(in the rows, 128 means zero)
Named moves, each a turn or a mirror, and the order they were made in; the first pair answered:
lar (before => after):
[139 142 141 119 135 118 121 118 128 127 111 111 148 116 121 138 169 106
 125 133 133  96 143 172 153] => [142 100 126 132  83  89 104 128 121 108 131 142 131 126 139 115 152 116
 113 110 120 106 136 149 144]
[117 122 126 137 104 126 122 142 137 120 143 133 123 131 145 122 127 147
 128 110 117 150 124 118 117] => [112 156 132 125 140 154 132 132 144 132 126 106 137 125 135 136 140 140
 138 129 129 143 128 137 126]
[ 82 154 132 126 105 132 134 168 153 144 120 157 111 125 140 160 127 129
 171  99 128 137 136 105 143] => [ 84 162 133 125 113 137 137 163 156 148 117 149 115 120 139 162 127 122
 171 104 132 137 136 109 143]
Big (before => after):
[ 94 166 136 110 166 161 155 114 151 148 124  94 104  78  96 178 189 116
 198 133 142 122 174 121 130] => [ 98 188 140 110 185 187 158 121 149 162 118  85 111  96  96 171 162 128
 186 147 141 135 152 118 106]
[105 137 102 159 113 129 118 108 166 135 116 122 107  78  84 146 167 108
 152  94 145 111 162 146 162] => [100 147 103 137 156 143 133 108 158 141 104 124 121  88  76 155 162 104
 151 113 146 109 173 140 159]
[136 102 114 145 130 107 118 138 112 129 124 145 111 130 107 137 103 120
 134 135 111 131 148  93 115] => [137 108 115 142 141 113 121 140 110 129 119 145 115 134 105 136  99 122
 135 138 111 133 149  93 114]
mibe (before => after):
[142 142 130 166  96 147 129 115 128 122 102  96 129 109 144 118 126 148
 119  80 136 141 100 140 127] => [132 129 127 156 102 131 135 110 127 114 106 105 121  90 132 137 159 130
 136  74 137 128 132 141 148]
[144 125 136  92 148 124 139 122 111 131 135 125 168 143 119 143 138 110
 106 127 109 111 132 169 145] => [145 143 142  96 151 143 138 126 114 141 132 116 169 151 124 139 121 122
  98 131 107 124 112 166 126]
[116 147 125 166  81 132  98 149 153 135 120 123 121 106 141 136 118 150
 114  94 130 135 110 152 115] => [108 135 120 157  91 118 105 142 155 130 121 128 115  89 128 153 150 135
 133  89 130 122 139 152 137]
Pairs:
(two moves a pair)
[145 178 143 113  98 137 100 108 102 128 123  79 104 116  95 120 152 173
 101 115 149  97 107 124 151] => [149 151 135 114  85 110  94 108  95 116 128  93 100 120  94 114 154 166
  99 108 142  90 119 121 161]  mibe then lar
[135 139 134 133 108 110 130 128 139 133 131 129 116 130 136 115 121 137
 115 120 129 129 112 126 118] => [132 152 140 121 134 121 135 117 140 137 126 117 125 121 122 128 145 125
 122 130 131 123 127 139 132]  Big then lar
[119 107 111 111 164  94 133 114 109 129 112 155 153 139 107 143 132 104
 123 153 131 128 150 129 150] => [121 111 112 110 167 103 134 124 102 130 112 161 155 155 114 134 106 113
 115 158 129 138 139 119 137]  lar then Big
[131  78 145 122 146 106 168 141 110 147 149 150 144 135 128 117 111 120
 122 140 115 158 121 101 105] => [131 117 156 126 158 136 168 134 121 163 140 123 153 133 136 121 106 125
 120 151 119 164  99 119  95]  lar then Big
[134 174 144 131 118 163 120 132 148 155 135 100 124 124 135 130 140 148
 136 133 141 127 102 152 104] => [133 146 139 137  88 133 113 124 148 139 150 107 110 103 135 133 172 137
 148 114 138 114 126 156 125]  Big then Big
[ 91 168 136 129  77 131 122 145 131 118 162  86  96  98 111 149 194 126
 125  79 136 128 114 166 165] => [ 86 145 128 112 101 114 131 145 121 109 158 103  95  97  94 161 204 112
 138  86 132 113 146 158 179]  lar then Big
[143 142 122 133  85 118 102 112 139 116 133 101 127 115 148 128 129 128
 120 118 122 127  69 170 128] => [134 115 116 110 114  95 113 103 128 104 133 118 129 100 126 148 167 101
 142 123 126 104 118 168 162]  Big then Big
[127 117 125 137 126 135 122 106 115 128 134 140 135 134 135 110  92 136
 116 142 121 128 109 121 120] => [129 134 133 140 126 146 119 103 121 133 133 126 138 126 135 113  99 136
 118 144 124 129 101 133 123]  lar then Big
[115 189 146 148 101 171 120 130 161 137 138  68 128  76 133 133 150 144
 151 103 164 141 108 184 134] => [112 109 125 147  53 104 111 136 146 104 158 122 102  70 128 128 163 133
 155  71 149 128 150 152 155]  lar then Big
[131 143 132 138 127 150 132 131 132 143 109 108 141 121 137 125 132 121
 121 127 129 126 113 144 129] => [131 129 128 128 139 138 135 131 127 135 109 117 144 119 130 134 146 106
 124 130 130 114 130 148 145]  mibe then Big
[136 153 125 119 176 121 113 111 128 154 111  90 179 117 126 132 160  86
 139 141 141  97 127 183 165] => [141 175 130 140 156 144 104 116 133 167 110  75 178 127 143 118 130 101
 121 140 140 119  88 185 140]  Big then Big
[131 111  97 112 140 134 146 181 103 141 140 154 104 148 127 136  63 159
 136 145 122 165 122  63 105] => [103 121 103 114 135 141 155 174 131 142 152 129  82 102 115 171 119 156
 186 123 122 161 150  72 123]  Big then mibe
[143 107 121 124 118 117 131 119 113 112 118 133 147 118 124 136 127 119
 118 135 129 120 133 143 135] => [141 115 125 118 138 130 136 123 109 116 117 131 155 129 126 135 117 122
 114 146 129 124 129 143 125]  Big then Big
[155 133 132 122 161 134 125 144 122 139 118 143 148 148 133 116  92 138
 103 147 122 145 101 125 107] => [158 109 130 148  92 105 103 142 133 122 139 145 129 122 151 109 114 139
 109 115 116 146  98 133 117]  Big then Big
[128 116 111 106 149 139 132 150  96 120 122 126 146 163 159 152  82 130
  64 151 161 119 118 127 104] => [132  99 107 134  86 119 110 147 107 112 139 125 127 146 176 142  95 138
  63 118 156 121 105 134 108]  Big then Big
[117 127 117 159 130 149 141 150 165 134 157 114  98 126 143 147  97 139
 146 115 118 169 115  99  67] => [113 154 125 150 157 163 148 131 174 140 146  88 110 105 131 168 131 126
 167 125 127 155 131 128  89]  Big then lar
[168 127 118 140 108 116 126 125 125 138 131 126 143 136 155 111  92 146
 104 142 131 124  88 138 113] => [163  96 114 138  89  82 123 115 124 123 144 140 128 115 146 121 131 130
 120 119 127 105 121 142 144]  Big then Big
[ 87  89 119 108 114 132 134 138 104 129 152 161  83 152 112 119 107 141
 131 119 135 137 164  90 131] => [ 87 105 120 121 104 148 128 143 112 136 155 153  84 153 120 113  90 156
 126 117 132 150 143  93 112]  mibe then Big
[105 142 125 116 139 154 123 168 126 133 136 117  92  99 123 124 143 142
 179 118 128 152 117 153 142] => [103 121 118 115 126 134 122 171 119 124 145 138  86 103 126 120 146 138
 180 112 122 148 129 144 146]  lar then Big
[106 101 106 129 107 102 116 161 107 106 143 158 146 131 132 129 113 120
 128 111 124 127 163 135 142] => [103 159 121 115 165 152 132 153 115 129 118 120 171 136 123 143 112 120
 133 144 138 128 151 156 137]  lar then Big
[122  82 123 111 153 109 121 158  94  79 128 153 113 147 138 103 139 108
 123 107 139  85 133 115 145] => [123 105 127  98 192 133 131 158  94  90 114 143 124 157 129 110 133 104
 122 125 145  86 130 118 139]  Big then lar
[135 131 126 154 115 114 149 134 111 127 122 124 114 106 111 152  79 154
  92 108 132 124 101 131 114] => [120 139 128 154 114 122 153 132 127 130 126 114 100  86 103 161 103 152
 113  94 134 124 113 131 118]  Big then mibe
[137 161 151 138 139 136 124 108 113 151 103 100 166 138 121 127 117 135
 124 160 142 127 115 149 119] => [139  99 133 153  77  85 113 119 106 126 127 138 143 135 133 109 114 136
 120 127 125 127 123 124 123]  lar then Big
[143 170 145 105 214 155 146 133  92 131 110 125 172 183 141 121  94 116
 135 169 130 115 109 116 127] => [152 159 142 141 137 141 119 145  98 127 130 124 155 185 174  93  64 144
 111 136 120 143  63 110 100]  Big then lar
[157 103 116 102 147  94 120  96 109 112  99 136 152 151 133 133 147 101
 112 155 140  91 155 150 151] => [162  90 108 112 129  87 113 113 102 111 108 155 147 168 145 115 109 117
  98 149 129 108 136 129 126]  Big then lar
[113 143 121 126 185 156 124 133 124 129 109 146 171 172 141 124  75 133
 130 142 145 152 177 162  89] => [120 108 109 150 119 122 105 145 124 112 132 169 150 169 162 101  64 145
 117 112 133 162 162 144  79]  lar then Big
